(in the rows, 128 means zero)
D: a few groups of rows, each row roughly a mix of its group's hidden directions
D (128 x 13)
[[ 97  52 120 129 148 109 176 120 134 155  86 158 138]
 [108 142 103 113 135 202 127  86 106 116 130 158 183]
 [181 120 176 161 103 119 102 106  84 179 145 140 110]
 [200 173 129 118 106 130 101 132 109 124 168  75 132]
 [189 187 130 128 106 154  96 137 123 109 172  93 114]
 [107 130  87  87 164 163 150 178 105  89 142 159 157]
 [109 148  66 181 105 102 167 104 139  91 127  93 119]
 [ 89 129 137 187 153 175 144  70 127 153 106 121 155]
 [ 91 115 141 180 159 164 145  72 130 170 104 124 157]
 [ 99 136 143 187 164 183 144  68 122 129 106 122 123]
 [ 70  62 126 110 153 117 160 121 147 143 100 174 129]
 [127 148  65 170  73 133 151 146 153 105 147  98 157]
 [124 119 190  70 156 118  88 125  96 160 128 164 116]
 [134  85 152  90 139 112  87 106 154 191 162 116  96]
 [155 183 119 194 115 117 150 128  90  87  96 119 139]
 [109 126  49 155  93 102 167 140 157 129 150  97 141]
 [ 55 129 104 179 140 152 114 108 115 131 154 175 148]
 [186 127 138  80 117 138 177 149 159 139 128  70 121]
 [181 133 108  94 122 157 127  94  85 139 148  99 189]
 [191 128 166 125  85 154 123 168 167 143 150 102  99]
 [ 76  57 121 129 150 104 166 131 143 151  95 162 126]
 [ 81  53 117 129 146 103 170 135 145 154 101 156 122]
 [188 131 106  74 151 122 159 164  95  92 134 110 157]
 [120 123 115  59 103  72 125 176 126 113 122 150 167]
 [126 126 187 154  92 131  76  91 139 164 110 110  86]
 [147 155  76 195  88 131 137 145 150 122 143  89 158]
 [157 163  93  69 124 145 123 170 124  77 156 132 160]
 [ 98  97 184 120 165 147 135  72 117 142  80 153 139]
 [136 100 178 164 119 146 154 110 174 166 108  80  96]
 [192 127 156 118 133  57 119 141 115 143 117  80 113]
 [176 195 108 165  85 134 132 129 100  97 132 122 160]
 [186 116 175 124  95 153 132 166 170 145 131  92  95]
 [201 142 128 104 131 126 159 140 139 132 158  62 100]
 [120 155 124  92 134 175 113  76  95 119 129 144 196]
 [ 64  80 124 106 169 124  97 138 145 144 145 131  74]
 [184 153 130  88 112 168 117  88  99 128 154 111 179]
 [207 130 132  58 128 136 145 131 140 121 144  97 106]
 [117 125  86  80 181 167 145 170 101  91 141 111 115]
 [148 135  71 149  86 160 154 163 163  86 156 105 116]
 [152 133 188  87 159  83  82 138  95 150 112 150 129]
 [109  72 139  55 144 137 116 144 169 159 154 123 109]
 [ 73 140  79 123 159  89 126  98  96 101 110 159 165]
 [ 73 125  95 134 159  81 120  96  84 118  99 165 152]
 [153 189 108 160  89 132 136 150  98  74 101 131 159]
 [ 87 149  94 123 140  91 107  95  82 108 119 176 174]
 [129 135  90  80 166 137 156 152  89  86 131 150 181]
 [122 105 179 179  96  92 118  97 151 172  92 134 113]
 [101 171 104 182 120 137 133 119  90  81  83 164 135]
 [152 155  75 179  78 131 131 144 146 122 170  89 118]
 [ 78 132  81 122 166  85 127  99  85 103 107 154 156]
 [ 71 135  86 128 160  93 119  96  84 111 114 168 158]
 [143 125 134  50 107  74 104 175 116 120 143 150 124]
 [148 133 132 149 152  85 112 157 116 117 134  65  60]
 [115  63 167  88 150 118 136 109 164 186 125 126 128]
 [139 142 118  61  96 102 100 192 119 121 162 149 136]
 [ 96 129 129 196 116  93 130  64 135 167 135 150 136]
 [114 110 148 173 106 115 145 120 205 156 110  94  93]
 [110 137 130  90 135 165 123  72  97 125 113 152 199]
 [ 88 140  69 104 165 144 148 142 102  90 147 164 168]
 [168  94 149  85 153 124 125  97 151 182 171 105 100]
 [ 71 106 140 155 158 148 145  69 125 179 109 134 154]
 [ 52 127 116 184 142 130 113 114 105 117 106 176 135]
 [157 195  92 152  96 153 134 130  96  78 133 144 153]
 [ 59 113 135 180 145 118 114  96 113 138  90 175 131]
 [196 137 121  62 120 135 137 158 138 104 151  88 108]
 [159 138 140  80 116 170 127  72 104 129 132 136 191]
 [ 71 132  98 129 163  99 120  81  81 116 103 157 159]
 [101 181 138 152 106 177 116  87 112 104 104 152 177]
 [ 71  71 121  96 161 128 153 106 131 143 101 174 151]
 [ 84 123  59 131 164  93 150 151 107 107 135 172 142]
 [153 137 101  78  82  89 115 192 132 101 155 133 130]
 [ 95 158 122  96 141 174 108  81 100 113 126 153 190]
 [122 160 117 214 148 115 127 101  80 102 137 144 136]
 [195 172 147 120  91 164 118  93 109 120 139 106 166]
 [153 134  69 155 112  91 148 141 146 112 161  90  72]
 [115 110  67 177 138 132 188 113 164 115 124  97 110]
 [138 131  74 193 116 147 167 118 159 105 138  87 101]
 [ 99  95 105 175 136 113 149 180 161 131 129 135  64]
 [134 122 156 177  79 107 104 130 183 167 133 124  82]
 [120  94 192  85 163 103 111  95 110 160 102 155 114]
 [114 140 108  90 119 207 122  95 123 116 164 154 168]
 [187 105 151  63 143 122 150 121 152 145 123  90  91]
 [192 192 128 123 127 145  88 126 102 108 154  88 130]
 [128  84 147  97 166 108 142 154 157 151 136  72  75]
 [172  91 123 142 114  83 151 172 146 153 150  88  82]
 [134  70 157  60 145 116 116 127 164 171 137 115 103]
 [ 68 141  91 129 162 108 124  75  91 109 115 152 165]
 [ 92 115 164  71 193 129 128 120 103 125 102 170 118]
 [103 107 108 190 125 103 146 183 155 133 126 122  70]
 [152 136  89  79 155 140 130 176  75  94 157 152 143]
 [130 132 100 214 116 150 143 100 150 161 135  89 145]
 [ 69 135 109 171 126 132  79 102 103 126 137 189 141]
 [140 126 180 161  89 115  83  91 141 169 116 106  85]
 [ 89 108 121 187 114  67 117 121 141 161 113 169 104]
 [ 59 143 108 203 140 131 123 121 102 111 114 159 134]
 [102 148 100 151 112 162  98  96 115 136 177 184 170]
 [145 135 146 184  90  97  90  88 125 174 155 132  92]
 [150 178 118 172 101 140 184 140 115  98  85 108 157]
 [124 155  64 183  82 113 154 126 142 102 140  91 138]
 [109  90 184  72 161 112 115 103 113 164 109 162 121]
 [ 73 140  97 132 160 104 125  68  90 113 111 149 167]
 [124 115 182 132 183 199 122  99 120 134 106 150 114]
 [153 159  79  81 149 154 129 149  93  87 175 122 148]
 [177 114 147 127 142  72 123 169 147 135 135  99  64]
 [154 181 107 171 119 141 154 121  86  71 115 146 159]
 [102 148 124  97 132 185 118  77 107 116 125 159 189]
 [146 157 163 144  69  94  98  77 166 137 112 120 156]
 [110 118 143 171 103 100 140 174 177 127 131 131  59]
 [ 89 129 125 191 131 177 145  76 133 159 119 116 161]
 [157 196  98 173  98 127 118 141  90  80 131 123 136]
 [137 173  76 184  79 130 136 140 134  95 144  95 148]
 [176 108 164 145 112 163 145 158 162 159 149  89  79]
 [ 86 129 116 158 130 141  96  98 103 118 151 200 173]
 [150 110 132 185  99  84 117 139 148 173 152 130  70]
 [150 153 130  96 143 168 115  74  87 120 111 137 193]
 [173 199 104 154  79 132 116 140 102  93 129 117 145]
 [126 175 106 210 135 116 118 117  82  96 141 129 120]
 [107 101 138 187 138 156 155  62 145 158  99 112 143]
 [161 131 117  79 139 182 128  79  97 129 140 136 184]
 [139 171 111 146  89 141 103 112  95  91 117 184 177]
 [133 163  68 168  72 116 139 153 141 103 148  98 156]
 [115 131 128 210 130 157 137  77 135 166 118 101 154]
 [120 163  67 156  70  98 137 148 133 105 146 102 163]
 [108  97 147 152 131  61 142 170 161 141 112 125  72]
 [ 75 117 123 145 149  77 125  81 101 131  79 158 156]
 [ 97 120 141 182 177 168 148  69 126 156 107 121 124]
 [ 99 161 120 191 102 132 134 115 101 107  88 167 175]
 [104 143 109  89 146 157 111  85  83 125 131 134 201]]

the four rows of each list that fit no group, in list order (the others fit one group, some only roughly)
  * K_152: [102 172  76 191 105 158 148 113 127  92 139 107 139]
  * K_973: [104 132  85 122 154  85 135 111  68 116 130 173 175]
  * K_948: [113 103 135 177 142  68 143 164 146 140  84 120  81]
  * K_714: [181 113 166 163 112 104 127 110 128 172 135  79  82]
  * K_35: [196 184 123 148 113 117 115 164 106 120 168  92 129]
  * K_447: [192 131 159 144 105  88 102  84 102 160 135  93 112]
  * K_469: [154 110 181 123 105 171 135 150 188 146 114  87  99]
  * K_590: [117 157  85 170  84 132 148 110 167 109 138  76 166]
  * K_888: [137 118 205 108 177 139  98  99 106 147  96 152 116]
  * K_24: [141 137 118  75 152 197 148 166  98  96 144 124 158]
  * K_181: [177 140 139  86 135 129 119  82  83 137 119 107 192]
  * K_47: [156 105 167  97  97 132 139 165 176 173 150 100  90]
  * K_503: [ 72 146 106 186 154 110 119 122  76 122 108 162 152]
 -> K_35; K_590; K_47; K_503
  * K_542: [ 64 109 143 171 123 100 108  77 134 157  90 143 107]
  * K_393: [150 134 186  68 131 123  74 153 106 142 146 157 108]
  * K_444: [ 96 138 167 170 106 153 104  64 162 158 127 102 106]
  * K_326: [ 90 144 126 184 154 193 138  76 119 150 144 120 126]
  * K_29: [164 148  97 159  62  83 111 149 139 143 154  94 149]
  * K_422: [130 119 160 165 115  76 113 171 150 158 129 113  62]
  * K_381: [198 174 126 112 137 118  86 128  89 134 169  99 133]
  * K_169: [ 43 105  97 180 137 128 123 112 114 119 113 157 140]
  * K_574: [144 124 175 112  95 176 119 166 189 129 116  97  99]
  * K_205: [179 121 154  99  91 148 120 171 178 158 141 105  90]
 -> K_422; K_381; K_169; K_205
  * K_433: [140 124 115 102 126  71 150 204 116  82 128 129 104]
  * K_752: [135  72 151  58 163 130 117 111 154 156 155 130  99]
  * K_649: [139 112 148 169 105  59 113 105 152 159  95 102  89]
  * K_964: [162 148 135 130  98 147 136  81  88 135 107 110 204]
  * K_254: [146 156 129  80 131 198 141 140 117  95 155 131 181]
  * K_642: [ 69 127 100 163 147 160 140 106 103 121  81 159 172]
  * K_485: [158 119 102 182 137  71 143 164 137 123 145  98  77]
  * K_104: [ 75 107 130 158 104  96 109 162 179 140  93 167 104]
  * K_565: [ 66 154 106 146 173 106 127  88  88 100 100 154 129]
  * K_357: [ 89 133  84 149 152  64 140 102  85 100  94 141 127]
  * K_807: [147 125 164 184  95  83 100  79 116 171 128 143 120]
  * K_81: [131 121  99 171 136  95 130 192 141 130 144 104  62]
 -> K_433; K_485; K_565; K_357
